A =
[[145 137 137 137 149]
 [147 153 142 149 149]
 [101 129 115 109 138]]
What is the third entry on the main diagonal? 115
The fifth-last entry, reading row by row -> 101
What is the bottom-right entry? 138
What is the second entry on the diagonal from the top-right corner? 149
The entry just left of the centre entry is 153
The entry in the top-right corner -> 149

data =
[[140 116 123 133 125 113 141 127]
 [145 125 127 125 145 121 128 136]
 [120 134 119 110 140 145 105 120]
 [130 121 129 135 126 111 144 137]
 [146 112 122 136 122 105 144 127]
 [130 125 137 134 133 119 142 140]
 [103 147 134 120 136 139 114 140]
 [131 125 127 133 124 142 127 118]
 [141 104 116 133 114 101 144 119]
 [117 143 121 109 146 143  98 130]
 [110 146 133 112 136 144 106 129]
 [123 143 144 130 125 132 129 134]
 [132 122 123 135 112 134 133 115]]
Rows and columns are numbered from 0.
The entry in row 0 and column 2?
A: 123
The entry in the top-right corner?
A: 127
The entry at row 2, column 1 -> 134
The entry in row 0 and column 0: 140
The entry in row 2 and column 0: 120
The bottom-left entry?
A: 132
The entry directly below the largest entry?
A: 125
The entry just right of the largest entry?
A: 134
The entry just left of the largest entry -> 103
The entry at row 1, column 1?
A: 125
The entry at row 0, column 1?
A: 116
The entry directly above the smallest entry is 144
The entry in the bottom-right corner is 115
The top entry of the column that holds the smallest entry -> 141
The entry just left of the smallest entry?
A: 143
The entry in row 1 and column 0?
A: 145
The entry directly above the largest entry?
A: 125
The entry directly below 126 is 122
The bottom entry of the column that holds the largest entry: 122
The entry directly below the smallest entry?
A: 106
The entry at row 1, column 2?
A: 127
The entry just left of 128?
A: 121

[[132 133 129 130]
 [151 145 135 112]
 [127 126 127 154]
 [121 140 126 137]
 [138 143 136 129]
 [128 124 118 146]
 [133 122 117 141]
 [141 137 144 127]]
Counting starts at 0.
The bottom-left entry -> 141
The entry in row 0 and column 2 -> 129
The entry directly above 154 -> 112
Find the entry in row 1 and column 1.
145
The entry just left of 145 is 151
The entry at row 2, column 2 -> 127
Find the entry directly above 122.
124
Find the entry at row 2, column 0.
127
Find the bottom-right entry.
127
Find the top-left entry.
132
The entry directly below the largest entry is 137
The entry at row 0, column 1 -> 133
The entry directly above the smallest entry is 130

[[117 139 127 145 109 127]
 [133 122 129 121 139 126]
 [110 134 138 148 103 135]
 [134 128 124 123 134 123]
 [136 127 122 120 137 123]
 [110 133 138 147 102 140]
 [141 126 118 113 145 120]]
Rows and columns are numbered from 0.
What is the top entry of the column that holds the largest entry?
Answer: 145
The entry in the bottom-right corner: 120
The entry in row 0 and column 0: 117
The entry in the bottom-left corner -> 141
The entry in row 2 and column 2: 138
The entry in row 2 and column 0 -> 110
The entry at row 0, column 2: 127
What is the entry directly below the largest entry?
Answer: 123
The entry in row 1 and column 0: 133
The entry just right of the smallest entry: 140
The entry in row 0 and column 1: 139
The entry in the top-right corner: 127

Questions about the grid below. Rows and columns are numbered from 0.
1) Find the bottom-right entry.
2) Find the entry in row 0 and column 1.
3) Find the entry directly below 137.
4) Find the entry directly above the centre entry.
5) Find the entry in row 1 and column 2.
6) Find the entry in the top-right corner.
7) Find the entry just left of 122.
8) Find the top-left entry.
[[148 123 118 125 150 131 138]
 [130 125 136 108 127 121 147]
 [112 131 113 144 108 107 125]
 [152 120 118 121 145 119 142]
 [104 131 134 126 104 119 129]
 [124 120 129 133 120 137 114]
 [131 127 115 149 124 124 110]
 [133 112 132 120 123 138 127]
 [124 136 141 122 127 129 131]]
1) 131
2) 123
3) 124
4) 121
5) 136
6) 138
7) 141
8) 148
